50 stands for zero in the data rows.
Some points:
{62, 42, 58, 32, 43, 52, 47, 42, 40, 51, 44, 46, 59, 14, 47, 41, 55, 62, 52, 48, 48, 39, 45, 54, 47, 29, 41, 44, 56, 51, 49, 46, 44}
{50, 54, 47, 49, 39, 59, 66, 38, 52, 67, 72, 60, 67, 33, 25, 47, 65, 45, 45, 51, 41, 40, 47, 67, 38, 52, 56, 43, 38, 47, 60, 50, 44}
{66, 47, 48, 79, 46, 52, 58, 36, 45, 56, 47, 52, 74, 63, 60, 53, 53, 55, 34, 67, 53, 56, 49, 59, 57, 24, 41, 52, 60, 37, 41, 43, 56}
{51, 47, 46, 46, 60, 44, 70, 32, 55, 39, 54, 45, 68, 56, 57, 56, 36, 48, 59, 48, 52, 56, 37, 51, 33, 60, 65, 34, 43, 76, 35, 45, 64}
{51, 63, 50, 43, 29, 45, 48, 65, 48, 63, 47, 34, 48, 32, 45, 38, 25, 33, 37, 62, 66, 63, 51, 50, 59, 34, 63, 46, 47, 60, 46, 48, 52}
{49, 50, 47, 48, 56, 48, 43, 57, 45, 54, 44, 42, 54, 38, 55, 75, 63, 36, 38, 23, 46, 65, 60, 43, 42, 41, 58, 33, 66, 61, 44, 64, 55}
{43, 55, 44, 45, 53, 53, 62, 35, 41, 56, 66, 38, 37, 62, 54, 35, 58, 69, 56, 43, 52, 44, 30, 50, 46, 45, 70, 54, 39, 50, 54, 55, 52}
{35, 64, 65, 48, 54, 51, 51, 35, 58, 52, 49, 41, 52, 44, 41, 53, 42, 59, 43, 52, 50, 61, 63, 56, 64, 75, 40, 76, 42, 38, 42, 59, 67}
{40, 56, 42, 61, 54, 37, 42, 49, 60, 52, 46, 63, 40, 37, 66, 50, 45, 53, 63, 39, 32, 51, 39, 65, 33, 41, 32, 68, 43, 51, 48, 44, 51}
{54, 60, 50, 45, 69, 39, 60, 65, 55, 60, 44, 36, 64, 53, 52, 46, 54, 69, 53, 47, 56, 53, 52, 64, 58, 49, 69, 77, 69, 46, 44, 43, 61}
{58, 31, 50, 31, 31, 47, 54, 67, 58, 44, 49, 42, 50, 49, 65, 41, 67, 60, 47, 65, 39, 65, 44, 53, 44, 58, 56, 58, 59, 48, 46, 62, 49}
{44, 39, 44, 56, 39, 45, 47, 50, 57, 35, 43, 51, 37, 55, 43, 43, 27, 59, 36, 41, 48, 43, 46, 54, 59, 56, 41, 43, 34, 51, 26, 40, 35}
{67, 69, 46, 56, 44, 37, 44, 58, 44, 38, 57, 31, 41, 54, 59, 48, 66, 71, 53, 49, 45, 43, 67, 32, 41, 58, 51, 51, 48, 45, 44, 47, 47}
{63, 71, 70, 53, 48, 59, 37, 53, 51, 48, 22, 53, 44, 46, 52, 54, 55, 48, 50, 45, 52, 48, 33, 56, 39, 52, 65, 51, 43, 48, 31, 29, 42}
{50, 59, 65, 61, 53, 55, 69, 49, 52, 51, 30, 62, 37, 39, 37, 56, 59, 42, 39, 57, 52, 62, 51, 43, 46, 62, 52, 59, 46, 55, 73, 50, 49}
{48, 42, 67, 52, 55, 40, 31, 50, 51, 34, 40, 69, 54, 44, 40, 23, 50, 47, 48, 48, 38, 44, 47, 46, 51, 39, 65, 60, 47, 45, 57, 39, 62}
{53, 43, 55, 70, 59, 63, 42, 53, 37, 45, 51, 36, 51, 51, 47, 60, 47, 35, 50, 38, 60, 23, 51, 75, 35, 53, 56, 73, 60, 46, 41, 85, 38}
{46, 70, 56, 71, 27, 51, 51, 40, 52, 46, 50, 34, 49, 49, 49, 57, 64, 47, 64, 47, 56, 48, 52, 57, 53, 48, 36, 52, 59, 85, 53, 35, 61}
{62, 46, 56, 53, 39, 51, 51, 46, 49, 53, 59, 39, 55, 48, 61, 45, 54, 54, 35, 40, 63, 58, 37, 57, 55, 60, 49, 45, 28, 41, 56, 42, 49}
{64, 56, 60, 34, 61, 39, 45, 48, 60, 60, 56, 66, 39, 48, 66, 56, 64, 50, 40, 52, 53, 32, 65, 66, 68, 66, 50, 36, 48, 68, 61, 51, 48}
{30, 61, 45, 54, 48, 33, 57, 59, 48, 48, 61, 69, 57, 65, 38, 46, 70, 45, 55, 52, 66, 50, 59, 33, 42, 38, 57, 54, 36, 51, 42, 52, 56}
{46, 67, 56, 36, 72, 53, 44, 42, 46, 38, 53, 43, 47, 54, 47, 49, 53, 56, 42, 42, 52, 58, 45, 33, 48, 25, 42, 48, 40, 50, 66, 41, 37}
{69, 54, 41, 62, 64, 30, 43, 51, 67, 41, 44, 56, 51, 52, 26, 52, 49, 43, 60, 52, 32, 60, 42, 44, 46, 50, 56, 40, 44, 46, 50, 60, 46}
{38, 45, 35, 45, 68, 66, 66, 77, 45, 51, 42, 50, 56, 38, 55, 63, 42, 59, 33, 53, 54, 38, 56, 40, 44, 42, 31, 53, 44, 52, 54, 33, 60}
{45, 52, 63, 46, 38, 48, 49, 66, 41, 67, 57, 51, 48, 57, 29, 51, 43, 41, 72, 45, 59, 42, 44, 40, 49, 55, 53, 48, 56, 58, 52, 54, 59}
{50, 45, 42, 30, 45, 63, 37, 35, 60, 53, 41, 50, 51, 61, 39, 34, 42, 44, 36, 55, 57, 47, 45, 49, 29, 60, 44, 58, 55, 50, 67, 51, 57}
{63, 37, 40, 44, 69, 64, 58, 52, 64, 38, 38, 43, 49, 52, 54, 41, 49, 49, 68, 53, 52, 48, 68, 57, 50, 47, 53, 40, 35, 57, 56, 55, 87}
{53, 61, 29, 54, 48, 46, 34, 52, 42, 61, 33, 73, 63, 48, 55, 36, 70, 50, 50, 49, 62, 57, 51, 51, 57, 63, 39, 37, 46, 51, 37, 74, 61}
{63, 61, 49, 40, 59, 56, 54, 31, 43, 49, 64, 69, 47, 41, 65, 65, 38, 33, 52, 65, 57, 58, 44, 24, 68, 60, 49, 78, 51, 58, 36, 58, 49}
{53, 37, 43, 55, 52, 61, 43, 49, 46, 50, 43, 40, 38, 38, 53, 45, 61, 40, 65, 51, 54, 65, 38, 44, 62, 54, 53, 57, 65, 44, 61, 53, 58}
{36, 52, 63, 30, 33, 53, 47, 67, 72, 42, 41, 55, 62, 69, 60, 79, 53, 44, 72, 63, 51, 49, 33, 65, 53, 40, 43, 57, 38, 46, 59, 59, 40}
{50, 44, 50, 47, 43, 39, 42, 45, 53, 54, 37, 57, 48, 49, 59, 45, 42, 37, 39, 44, 49, 51, 56, 49, 26, 54, 44, 49, 50, 54, 42, 49, 49}
{55, 61, 49, 73, 57, 51, 55, 60, 67, 51, 64, 45, 36, 60, 50, 39, 48, 50, 43, 61, 44, 70, 54, 56, 44, 55, 46, 52, 70, 49, 70, 54, 45}
{49, 62, 43, 60, 49, 79, 42, 59, 44, 56, 42, 47, 61, 68, 49, 55, 45, 50, 47, 35, 46, 44, 37, 41, 53, 69, 51, 35, 56, 41, 67, 38, 53}
{57, 44, 44, 60, 59, 37, 56, 44, 58, 73, 54, 59, 54, 62, 69, 55, 49, 43, 40, 54, 51, 41, 46, 57, 49, 46, 49, 51, 48, 54, 54, 44, 44}
{55, 57, 45, 50, 52, 72, 62, 46, 72, 55, 48, 46, 30, 58, 42, 46, 45, 32, 49, 50, 49, 52, 59, 54, 68, 25, 52, 42, 43, 37, 32, 61, 42}
{60, 45, 37, 41, 38, 47, 49, 58, 51, 29, 65, 58, 45, 47, 48, 68, 51, 47, 48, 27, 45, 49, 42, 48, 52, 41, 57, 62, 53, 40, 51, 46, 57}
{47, 64, 66, 51, 54, 60, 52, 66, 21, 52, 54, 66, 49, 60, 58, 47, 28, 71, 48, 51, 27, 63, 54, 66, 51, 36, 46, 44, 45, 71, 63, 85, 53}
{51, 45, 62, 48, 43, 56, 51, 52, 45, 29, 54, 52, 72, 60, 51, 52, 63, 44, 38, 61, 45, 39, 43, 30, 52, 47, 41, 47, 55, 39, 47, 58, 60}
{59, 42, 59, 51, 74, 54, 37, 65, 50, 53, 70, 31, 52, 39, 45, 47, 47, 38, 54, 58, 46, 56, 32, 38, 42, 64, 31, 40, 44, 57, 41, 48, 41}
{39, 61, 40, 46, 54, 41, 41, 39, 55, 75, 49, 40, 70, 42, 52, 46, 32, 51, 62, 50, 38, 48, 47, 40, 49, 47, 56, 48, 54, 34, 45, 57, 46}
{27, 28, 45, 69, 61, 60, 34, 44, 61, 43, 52, 49, 60, 40, 54, 49, 58, 53, 51, 68, 48, 39, 53, 44, 62, 45, 72, 57, 52, 82, 59, 49, 31}
{60, 35, 60, 53, 57, 40, 69, 36, 55, 56, 32, 56, 44, 45, 38, 58, 44, 76, 62, 37, 79, 48, 51, 34, 44, 44, 40, 48, 55, 43, 58, 67, 32}
{60, 55, 37, 37, 54, 63, 58, 62, 46, 61, 41, 65, 50, 66, 47, 37, 57, 60, 62, 52, 52, 44, 42, 48, 62, 58, 56, 52, 69, 63, 41, 41, 28}
{44, 26, 58, 64, 52, 52, 62, 62, 32, 54, 62, 63, 43, 48, 42, 38, 62, 44, 55, 39, 56, 70, 48, 58, 55, 51, 44, 55, 43, 50, 34, 38, 43}
{44, 54, 29, 40, 39, 45, 44, 45, 57, 45, 57, 51, 46, 44, 25, 55, 48, 58, 32, 60, 45, 51, 58, 52, 40, 55, 50, 53, 62, 54, 49, 52, 36}
{28, 54, 31, 52, 53, 32, 64, 58, 34, 36, 46, 43, 45, 34, 60, 47, 47, 40, 56, 69, 52, 39, 33, 58, 48, 59, 38, 35, 49, 31, 57, 56, 45}
{38, 41, 32, 51, 39, 63, 45, 47, 51, 58, 45, 57, 53, 46, 41, 68, 50, 69, 63, 43, 33, 66, 65, 47, 54, 55, 43, 52, 46, 52, 41, 38, 52}
{64, 47, 36, 47, 45, 47, 50, 46, 12, 36, 34, 34, 58, 62, 50, 53, 42, 37, 60, 62, 49, 50, 78, 57, 44, 56, 57, 63, 24, 52, 64, 48, 27}
{61, 46, 57, 53, 43, 69, 47, 59, 63, 46, 81, 64, 52, 49, 56, 43, 41, 55, 53, 47, 59, 45, 70, 47, 32, 56, 52, 51, 52, 47, 43, 50, 54}
{35, 56, 46, 54, 38, 53, 60, 41, 51, 26, 46, 55, 49, 45, 67, 33, 36, 50, 41, 27, 49, 46, 46, 39, 58, 56, 56, 39, 65, 51, 51, 63, 42}
{54, 53, 58, 46, 52, 43, 49, 50, 62, 39, 54, 35, 61, 52, 37, 40, 54, 52, 59, 46, 51, 36, 56, 56, 75, 50, 23, 45, 54, 57, 51, 53, 47}
{43, 54, 45, 55, 45, 52, 30, 51, 48, 60, 54, 55, 24, 46, 60, 48, 49, 51, 59, 62, 68, 30, 60, 42, 43, 37, 50, 46, 46, 38, 50, 43, 59}
{54, 43, 44, 56, 48, 36, 46, 60, 50, 42, 52, 57, 43, 52, 37, 71, 39, 64, 35, 52, 76, 48, 34, 61, 61, 55, 62, 47, 52, 53, 59, 50, 68}
{47, 59, 56, 43, 65, 44, 64, 52, 44, 45, 56, 61, 52, 44, 46, 55, 48, 35, 50, 45, 35, 37, 68, 62, 60, 62, 63, 43, 62, 33, 48, 31, 47}
{54, 35, 53, 53, 36, 46, 71, 46, 44, 66, 37, 38, 29, 55, 47, 54, 52, 44, 42, 52, 15, 24, 44, 30, 56, 49, 49, 51, 44, 54, 49, 56, 67}
{43, 36, 56, 47, 52, 31, 46, 63, 60, 68, 49, 40, 57, 64, 58, 47, 54, 48, 34, 37, 47, 50, 55, 36, 53, 51, 45, 63, 39, 56, 50, 52, 40}
{42, 44, 49, 41, 46, 47, 61, 41, 54, 51, 52, 51, 48, 56, 64, 41, 50, 28, 60, 31, 59, 63, 62, 54, 47, 45, 42, 52, 63, 46, 67, 42, 44}
{44, 32, 64, 48, 46, 35, 33, 41, 38, 56, 57, 52, 49, 66, 46, 53, 31, 47, 59, 56, 48, 56, 57, 51, 56, 50, 50, 37, 66, 43, 51, 38, 57}
{47, 42, 44, 48, 49, 54, 29, 39, 50, 57, 63, 48, 47, 47, 53, 61, 59, 54, 47, 37, 47, 60, 50, 55, 68, 51, 61, 45, 29, 38, 62, 54, 48}
{18, 47, 68, 41, 63, 57, 50, 39, 45, 46, 42, 40, 38, 57, 51, 58, 69, 56, 39, 64, 53, 56, 57, 55, 38, 52, 57, 30, 56, 42, 30, 55, 46}
{59, 47, 67, 59, 42, 53, 57, 49, 55, 52, 52, 54, 55, 42, 67, 64, 45, 65, 67, 70, 48, 58, 59, 43, 45, 58, 62, 36, 56, 38, 60, 49, 44}
{60, 49, 42, 34, 58, 48, 42, 31, 32, 47, 53, 51, 34, 66, 39, 56, 55, 50, 46, 57, 46, 55, 40, 60, 42, 41, 33, 50, 67, 53, 43, 41, 54}
There is one direction along which these points spread out most. Take the direction at right angles to it along which they spread out most. Go by this last direction. How far along it is each point below, from 0 to 99? 50 is the average, and the first point above lies past it. One standard deviation of the points above along it is 16.
{60, 55, 37, 37, 54, 63, 58, 62, 46, 61, 41, 65, 50, 66, 47, 37, 57, 60, 62, 52, 52, 44, 42, 48, 62, 58, 56, 52, 69, 63, 41, 41, 28} 40
{55, 57, 45, 50, 52, 72, 62, 46, 72, 55, 48, 46, 30, 58, 42, 46, 45, 32, 49, 50, 49, 52, 59, 54, 68, 25, 52, 42, 43, 37, 32, 61, 42} 40
{59, 47, 67, 59, 42, 53, 57, 49, 55, 52, 52, 54, 55, 42, 67, 64, 45, 65, 67, 70, 48, 58, 59, 43, 45, 58, 62, 36, 56, 38, 60, 49, 44} 57
{47, 64, 66, 51, 54, 60, 52, 66, 21, 52, 54, 66, 49, 60, 58, 47, 28, 71, 48, 51, 27, 63, 54, 66, 51, 36, 46, 44, 45, 71, 63, 85, 53} 99
{57, 44, 44, 60, 59, 37, 56, 44, 58, 73, 54, 59, 54, 62, 69, 55, 49, 43, 40, 54, 51, 41, 46, 57, 49, 46, 49, 51, 48, 54, 54, 44, 44} 39
{43, 36, 56, 47, 52, 31, 46, 63, 60, 68, 49, 40, 57, 64, 58, 47, 54, 48, 34, 37, 47, 50, 55, 36, 53, 51, 45, 63, 39, 56, 50, 52, 40} 42
{53, 61, 29, 54, 48, 46, 34, 52, 42, 61, 33, 73, 63, 48, 55, 36, 70, 50, 50, 49, 62, 57, 51, 51, 57, 63, 39, 37, 46, 51, 37, 74, 61} 42
{54, 43, 44, 56, 48, 36, 46, 60, 50, 42, 52, 57, 43, 52, 37, 71, 39, 64, 35, 52, 76, 48, 34, 61, 61, 55, 62, 47, 52, 53, 59, 50, 68} 36
{18, 47, 68, 41, 63, 57, 50, 39, 45, 46, 42, 40, 38, 57, 51, 58, 69, 56, 39, 64, 53, 56, 57, 55, 38, 52, 57, 30, 56, 42, 30, 55, 46} 69
{50, 59, 65, 61, 53, 55, 69, 49, 52, 51, 30, 62, 37, 39, 37, 56, 59, 42, 39, 57, 52, 62, 51, 43, 46, 62, 52, 59, 46, 55, 73, 50, 49} 49
{54, 53, 58, 46, 52, 43, 49, 50, 62, 39, 54, 35, 61, 52, 37, 40, 54, 52, 59, 46, 51, 36, 56, 56, 75, 50, 23, 45, 54, 57, 51, 53, 47} 46
{50, 45, 42, 30, 45, 63, 37, 35, 60, 53, 41, 50, 51, 61, 39, 34, 42, 44, 36, 55, 57, 47, 45, 49, 29, 60, 44, 58, 55, 50, 67, 51, 57} 46
{38, 41, 32, 51, 39, 63, 45, 47, 51, 58, 45, 57, 53, 46, 41, 68, 50, 69, 63, 43, 33, 66, 65, 47, 54, 55, 43, 52, 46, 52, 41, 38, 52} 39
{58, 31, 50, 31, 31, 47, 54, 67, 58, 44, 49, 42, 50, 49, 65, 41, 67, 60, 47, 65, 39, 65, 44, 53, 44, 58, 56, 58, 59, 48, 46, 62, 49} 59
{66, 47, 48, 79, 46, 52, 58, 36, 45, 56, 47, 52, 74, 63, 60, 53, 53, 55, 34, 67, 53, 56, 49, 59, 57, 24, 41, 52, 60, 37, 41, 43, 56} 47
